In the rows, 128 means zero.
Which row each row swaps with, under one turn or mirror:
Rab: 139; 149; 131; 125; 106; 118; 136; 143; 132; 159; 128; 125; 102; 158; 133; 135
munur: 104; 141; 132; 152; 119; 118; 92; 131; 104; 115; 134; 130; 103; 119; 130; 118
Muv: 120; 153; 130; 129; 87; 125; 111; 115; 124; 139; 105; 140; 134; 134; 121; 129
Nezez: 119; 129; 133; 118; 105; 112; 125; 139; 134; 151; 136; 112; 101; 163; 126; 143
faz: 120; 104; 116; 120; 144; 142; 161; 127; 130; 126; 149; 128; 126; 156; 136; 123
lidul: 95; 88; 146; 130; 143; 126; 119; 131; 119; 128; 127; 119; 125; 142; 113; 139
kof: 139; 109; 149; 115; 145; 152; 126; 97; 111; 112; 103; 134; 126; 129; 137; 136
gipid: 143; 115; 129; 145; 130; 150; 114; 111; 159; 114; 153; 107; 109; 133; 140; 143
lev: 124; 130; 127; 137; 130; 146; 106; 82; 132; 117; 119; 125; 124; 148; 124; 152
noze: 158; 120; 138; 126; 117; 131; 122; 125; 103; 133; 116; 140; 141; 104; 121; 157
fori: 118; 114; 151; 145; 122; 149; 94; 93; 133; 107; 126; 124; 117; 145; 136; 117
zes: 122; 111; 115; 139; 129; 136; 129; 151; 174; 129; 117; 108; 127; 135; 118; 130
gevif: 128; 125; 141; 133; 119; 109; 122; 150; 122; 121; 123; 128; 129; 116; 116; 79
kov: 153; 115; 104; 123; 113; 130; 125; 156; 102; 107; 123; 126; 132; 109; 137; 111
Gagek: 117; 117; 145; 125; 109; 106; 129; 133; 94; 128; 104; 138; 123; 144; 107; 120
rara: 113; 149; 116; 129; 97; 112; 113; 155; 137; 135; 133; 113; 125; 114; 128; 133
vokam: 149; 144; 133; 137; 126; 108; 114; 113; 88; 122; 113; 129; 136; 118; 118; 137
lodin: 131; 118; 134; 136; 143; 150; 103; 133; 142; 114; 131; 107; 88; 129; 157; 114
pul: 153; 124; 121; 125; 146; 151; 151; 108; 146; 128; 115; 123; 142; 142; 130; 110
lupa: 142; 158; 119; 129; 104; 123; 134; 148; 134; 155; 126; 124; 104; 143; 134; 128
dotoz: 153; 107; 117; 101; 121; 158; 129; 132; 117; 115; 123; 120; 139; 128; 153; 140
lobu: 141; 116; 123; 141; 123; 152; 116; 114; 158; 120; 149; 104; 110; 127; 143; 149
Lufe: 136; 104; 114; 117; 147; 153; 160; 120; 136; 125; 141; 128; 127; 148; 135; 125
mibeb: 106; 109; 140; 129; 166; 137; 127; 98; 117; 121; 115; 130; 121; 137; 123; 126
rezi: 127; 121; 131; 136; 119; 114; 127; 149; 119; 117; 123; 129; 128; 118; 119; 75
Sefot: 140; 117; 114; 123; 113; 120; 128; 166; 101; 111; 128; 125; 130; 114; 130; 102
fesi: 147; 120; 138; 114; 122; 143; 96; 125; 131; 118; 127; 116; 97; 106; 159; 138
Rol: 106; 145; 136; 140; 102; 111; 94; 119; 105; 117; 124; 135; 122; 120; 121; 128
fas: 101; 110; 127; 133; 159; 119; 119; 95; 119; 121; 114; 129; 114; 139; 115; 132
kidel: 152; 121; 126; 123; 148; 152; 143; 106; 154; 131; 115; 121; 139; 143; 125; 115
rame: 113; 143; 119; 135; 93; 114; 114; 153; 137; 133; 141; 108; 119; 115; 130; 135
nom: 135; 148; 110; 141; 133; 148; 117; 98; 129; 134; 118; 126; 119; 150; 131; 155
Fedut: 122; 131; 153; 146; 135; 129; 142; 164; 121; 124; 131; 133; 129; 103; 120; 114
mibap: 150; 137; 151; 148; 117; 132; 132; 150; 146; 120; 150; 122; 133; 104; 138; 121
bon: 113; 93; 127; 118; 105; 120; 139; 148; 113; 125; 148; 138; 113; 145; 127; 118
fura: 148; 136; 131; 137; 119; 109; 120; 124; 88; 127; 102; 137; 134; 123; 107; 126
vati: 150; 109; 123; 146; 147; 155; 142; 140; 147; 125; 105; 117; 130; 135; 107; 137
Vop: 135; 117; 137; 126; 137; 147; 96; 137; 135; 115; 120; 113; 87; 121; 162; 119

Fedut swaps with vati
kof swaps with Gagek
Vop swaps with Rab
lupa swaps with lodin
mibap swaps with zes

Which row each row swaps with, under one turn or mirror:
viger: 109; 106; 125; 118; 148; 131; 130; 151; 121; 134; 140; 131; 144; 170; 122; 135; 160; 122; 107; 103; 145; 159; 155; 147; 98; 152; 123
Fopo: 153; 93; 95; 126; 125; 123; 151; 131; 110; 118; 123; 146; 127; 115; 123; 127; 145; 123; 130; 109; 149; 151; 132; 152; 108; 170; 113
Rovu: 96; 133; 95; 149; 114; 137; 121; 137; 145; 110; 155; 160; 132; 126; 153; 147; 120; 138; 128; 142; 114; 109; 142; 117; 117; 166; 134
tubi: 136; 142; 128; 143; 129; 149; 132; 134; 124; 150; 175; 117; 120; 128; 152; 129; 113; 139; 89; 123; 146; 131; 151; 106; 120; 129; 151
pidep: 112; 108; 128; 104; 138; 132; 124; 152; 118; 140; 136; 132; 145; 176; 123; 137; 147; 118; 105; 102; 141; 150; 154; 137; 90; 145; 122
lege: 109; 102; 133; 113; 142; 121; 132; 160; 113; 128; 136; 137; 146; 167; 126; 139; 154; 134; 105; 110; 144; 161; 151; 142; 93; 152; 119
rumeg: 100; 132; 98; 142; 108; 144; 127; 134; 154; 117; 158; 159; 136; 127; 153; 143; 117; 135; 132; 135; 108; 110; 139; 115; 117; 165; 138
Nam: 119; 117; 105; 151; 120; 116; 163; 123; 105; 134; 141; 109; 111; 138; 137; 163; 141; 148; 151; 145; 124; 111; 161; 126; 123; 174; 114
fatop: 95; 132; 93; 144; 109; 147; 130; 137; 149; 115; 144; 167; 130; 133; 151; 143; 110; 143; 136; 132; 108; 120; 140; 119; 117; 166; 138
ded: 130; 142; 129; 137; 128; 150; 131; 140; 120; 157; 166; 111; 118; 130; 155; 132; 110; 136; 85; 129; 146; 133; 149; 102; 122; 136; 148
doluz: 142; 139; 130; 149; 128; 150; 131; 137; 121; 148; 170; 115; 123; 124; 162; 132; 112; 137; 95; 124; 137; 130; 146; 108; 121; 139; 160
Potu: 110; 105; 129; 117; 143; 136; 141; 149; 117; 133; 139; 131; 139; 167; 112; 125; 154; 124; 99; 108; 158; 155; 158; 146; 100; 146; 124
Legin: 100; 125; 109; 148; 106; 116; 157; 117; 103; 133; 133; 118; 118; 154; 138; 144; 145; 139; 134; 143; 125; 117; 148; 120; 130; 173; 87
tufe: 118; 123; 135; 133; 118; 124; 146; 160; 106; 159; 140; 125; 71; 157; 145; 121; 110; 134; 113; 112; 120; 155; 147; 140; 127; 153; 122
Pila: 113; 112; 128; 110; 146; 137; 138; 153; 104; 142; 142; 125; 148; 178; 128; 125; 151; 130; 107; 102; 142; 159; 163; 131; 113; 146; 123
Pogus: 104; 127; 92; 145; 109; 148; 125; 131; 153; 110; 149; 158; 128; 126; 158; 144; 119; 138; 139; 139; 113; 115; 145; 120; 117; 164; 131
Kizav: 128; 115; 118; 134; 123; 131; 151; 157; 110; 171; 139; 128; 80; 170; 145; 132; 110; 127; 103; 111; 113; 160; 138; 130; 126; 149; 135
gir: 96; 135; 102; 146; 108; 144; 127; 138; 155; 119; 155; 162; 124; 127; 155; 143; 113; 146; 135; 143; 113; 119; 141; 121; 111; 159; 126
buze: 124; 112; 108; 144; 120; 116; 158; 119; 113; 134; 132; 118; 120; 151; 126; 152; 139; 140; 151; 150; 119; 105; 149; 123; 132; 180; 102
gulil: 109; 117; 122; 146; 102; 119; 151; 116; 117; 135; 130; 112; 114; 159; 140; 149; 140; 133; 148; 137; 126; 118; 162; 134; 138; 178; 96
kolu: 118; 115; 131; 111; 135; 127; 128; 162; 126; 139; 145; 132; 142; 174; 118; 133; 150; 122; 95; 110; 152; 155; 145; 148; 108; 145; 122
Pafo: 155; 101; 100; 122; 133; 130; 152; 132; 107; 114; 119; 146; 123; 110; 131; 138; 143; 111; 126; 119; 146; 163; 145; 147; 116; 176; 113
vusag: 119; 104; 132; 110; 144; 140; 126; 150; 107; 141; 142; 134; 151; 173; 120; 136; 146; 120; 108; 109; 143; 158; 154; 136; 95; 143; 126
rekuv: 148; 142; 125; 143; 126; 154; 140; 130; 127; 152; 178; 116; 123; 129; 147; 142; 106; 140; 94; 128; 139; 129; 149; 103; 124; 142; 151
zaf: 98; 133; 88; 145; 107; 141; 130; 135; 148; 117; 149; 164; 125; 135; 154; 142; 123; 145; 132; 136; 111; 114; 125; 115; 109; 161; 134
noru: 140; 138; 130; 144; 116; 154; 134; 134; 128; 145; 171; 107; 120; 123; 157; 130; 110; 136; 96; 122; 145; 119; 150; 110; 124; 134; 147
Deni: 144; 140; 133; 141; 120; 153; 140; 139; 114; 151; 170; 124; 116; 131; 157; 130; 113; 141; 95; 124; 146; 131; 147; 101; 124; 132; 154
tiz: 150; 90; 102; 120; 136; 123; 147; 124; 120; 116; 118; 153; 127; 109; 132; 136; 137; 120; 145; 114; 137; 153; 134; 136; 116; 173; 116
Dut: 159; 98; 97; 116; 128; 123; 152; 135; 122; 117; 120; 143; 127; 120; 126; 132; 142; 123; 137; 121; 143; 169; 134; 144; 117; 172; 113
zupi: 114; 104; 136; 108; 144; 126; 133; 153; 122; 135; 145; 136; 141; 172; 122; 139; 150; 122; 98; 103; 158; 157; 159; 127; 106; 149; 131
laven: 103; 127; 92; 139; 115; 148; 121; 137; 152; 117; 155; 157; 127; 132; 145; 150; 110; 141; 131; 139; 103; 107; 141; 118; 111; 163; 132
Govag: 114; 114; 99; 133; 114; 115; 161; 112; 114; 136; 128; 121; 119; 158; 131; 158; 143; 133; 139; 146; 116; 107; 161; 129; 137; 172; 105
Nuzun: 106; 96; 107; 152; 108; 118; 170; 116; 120; 134; 147; 123; 122; 143; 129; 147; 145; 145; 131; 133; 123; 108; 160; 133; 143; 170; 105
Pezu: 154; 101; 104; 118; 123; 131; 150; 128; 115; 123; 109; 144; 135; 111; 133; 135; 137; 122; 139; 130; 140; 152; 134; 152; 111; 174; 114
Moki: 159; 103; 93; 118; 127; 122; 151; 130; 111; 108; 131; 153; 130; 119; 122; 142; 137; 120; 137; 114; 139; 158; 137; 149; 118; 173; 116
sog: 107; 109; 123; 129; 114; 134; 149; 160; 115; 168; 155; 126; 82; 169; 141; 125; 109; 124; 100; 107; 112; 144; 142; 124; 132; 162; 128
kunus: 113; 104; 126; 106; 140; 132; 130; 152; 119; 140; 132; 128; 147; 170; 113; 128; 152; 123; 105; 110; 152; 155; 153; 135; 103; 147; 120
dok: 111; 115; 118; 150; 123; 140; 139; 181; 106; 163; 150; 129; 83; 164; 144; 142; 111; 121; 111; 107; 121; 149; 142; 122; 126; 155; 128
bodas: 120; 100; 132; 113; 137; 139; 136; 159; 117; 136; 142; 142; 146; 172; 126; 130; 162; 122; 109; 120; 153; 163; 158; 138; 100; 151; 120
zufon: 156; 95; 108; 124; 129; 126; 154; 139; 104; 119; 122; 141; 137; 113; 134; 136; 141; 116; 130; 109; 146; 158; 137; 144; 127; 176; 108
zitu: 101; 125; 95; 147; 106; 139; 123; 132; 148; 111; 151; 161; 130; 136; 153; 145; 125; 146; 142; 136; 112; 105; 134; 117; 116; 158; 127
kufif: 118; 89; 131; 144; 113; 140; 154; 161; 110; 158; 144; 134; 81; 157; 152; 131; 110; 135; 97; 122; 117; 160; 148; 126; 119; 147; 130
Nozat: 164; 112; 97; 115; 128; 123; 158; 129; 115; 122; 128; 149; 128; 113; 129; 141; 139; 116; 137; 117; 139; 162; 139; 143; 120; 174; 110
kam: 149; 137; 131; 145; 129; 145; 132; 130; 123; 142; 171; 109; 122; 131; 152; 135; 115; 136; 92; 129; 139; 125; 148; 101; 126; 126; 144
Lipe: 123; 120; 124; 134; 113; 136; 157; 169; 103; 150; 141; 116; 79; 163; 161; 118; 121; 136; 112; 107; 113; 154; 137; 130; 128; 156; 131
bebu: 120; 106; 111; 136; 109; 113; 166; 105; 118; 140; 143; 113; 107; 145; 140; 151; 135; 141; 140; 151; 114; 117; 156; 121; 126; 181; 106
dal: 152; 91; 102; 130; 132; 134; 154; 132; 121; 110; 122; 147; 123; 118; 130; 130; 144; 113; 137; 125; 142; 164; 139; 150; 114; 171; 109
Kiru: 145; 141; 127; 138; 121; 157; 143; 135; 119; 148; 168; 115; 122; 132; 159; 132; 124; 133; 93; 130; 142; 121; 143; 99; 127; 132; 151
geko: 96; 137; 94; 144; 104; 143; 120; 141; 143; 112; 154; 152; 125; 127; 151; 147; 119; 150; 135; 137; 112; 113; 134; 116; 113; 163; 133
Zakab: 140; 145; 128; 144; 119; 158; 128; 140; 117; 146; 173; 111; 120; 124; 157; 136; 116; 141; 101; 128; 140; 130; 142; 100; 126; 138; 148
Kuv: 124; 116; 126; 136; 123; 135; 148; 174; 107; 162; 141; 128; 82; 174; 136; 131; 103; 132; 104; 111; 123; 150; 136; 123; 123; 160; 137
voba: 154; 98; 100; 120; 135; 119; 147; 131; 106; 118; 124; 145; 125; 113; 138; 132; 134; 112; 144; 115; 130; 159; 134; 150; 121; 174; 123
gov: 137; 109; 126; 116; 127; 128; 146; 156; 125; 163; 139; 131; 78; 172; 133; 133; 111; 125; 106; 106; 108; 150; 142; 109; 115; 158; 131
zir: 153; 101; 86; 126; 123; 116; 149; 127; 107; 104; 118; 147; 119; 125; 135; 137; 133; 125; 136; 117; 133; 162; 136; 138; 115; 172; 103
rumo: 136; 147; 129; 142; 120; 158; 133; 140; 124; 151; 177; 117; 122; 131; 153; 133; 119; 140; 97; 126; 143; 125; 143; 107; 127; 136; 152
Zap: 140; 141; 130; 140; 121; 144; 134; 131; 126; 146; 176; 119; 122; 122; 155; 133; 109; 136; 90; 129; 135; 128; 144; 100; 114; 135; 153
peku: 107; 110; 131; 112; 139; 119; 128; 146; 109; 135; 144; 132; 149; 178; 122; 140; 149; 114; 103; 114; 152; 158; 157; 136; 104; 153; 129
koduz: 124; 117; 107; 124; 118; 116; 163; 107; 126; 146; 131; 127; 120; 154; 115; 152; 138; 134; 141; 131; 117; 112; 157; 108; 131; 185; 105
kosu: 104; 131; 94; 146; 104; 147; 121; 133; 146; 113; 150; 156; 120; 123; 156; 148; 118; 145; 136; 144; 115; 111; 132; 118; 110; 161; 133
fofe: 104; 128; 87; 144; 112; 136; 128; 133; 157; 113; 149; 149; 125; 126; 158; 146; 121; 144; 142; 140; 110; 114; 136; 122; 121; 170; 129

Govag swaps with Kizav
Potu swaps with dal
tiz swaps with zupi
Deni swaps with zitu
Legin swaps with Lipe
fofe swaps with ded
Moki swaps with vusag
Pezu swaps with kolu
Kuv swaps with buze
bodas swaps with Fopo
lege swaps with zufon
kufif swaps with Nuzun

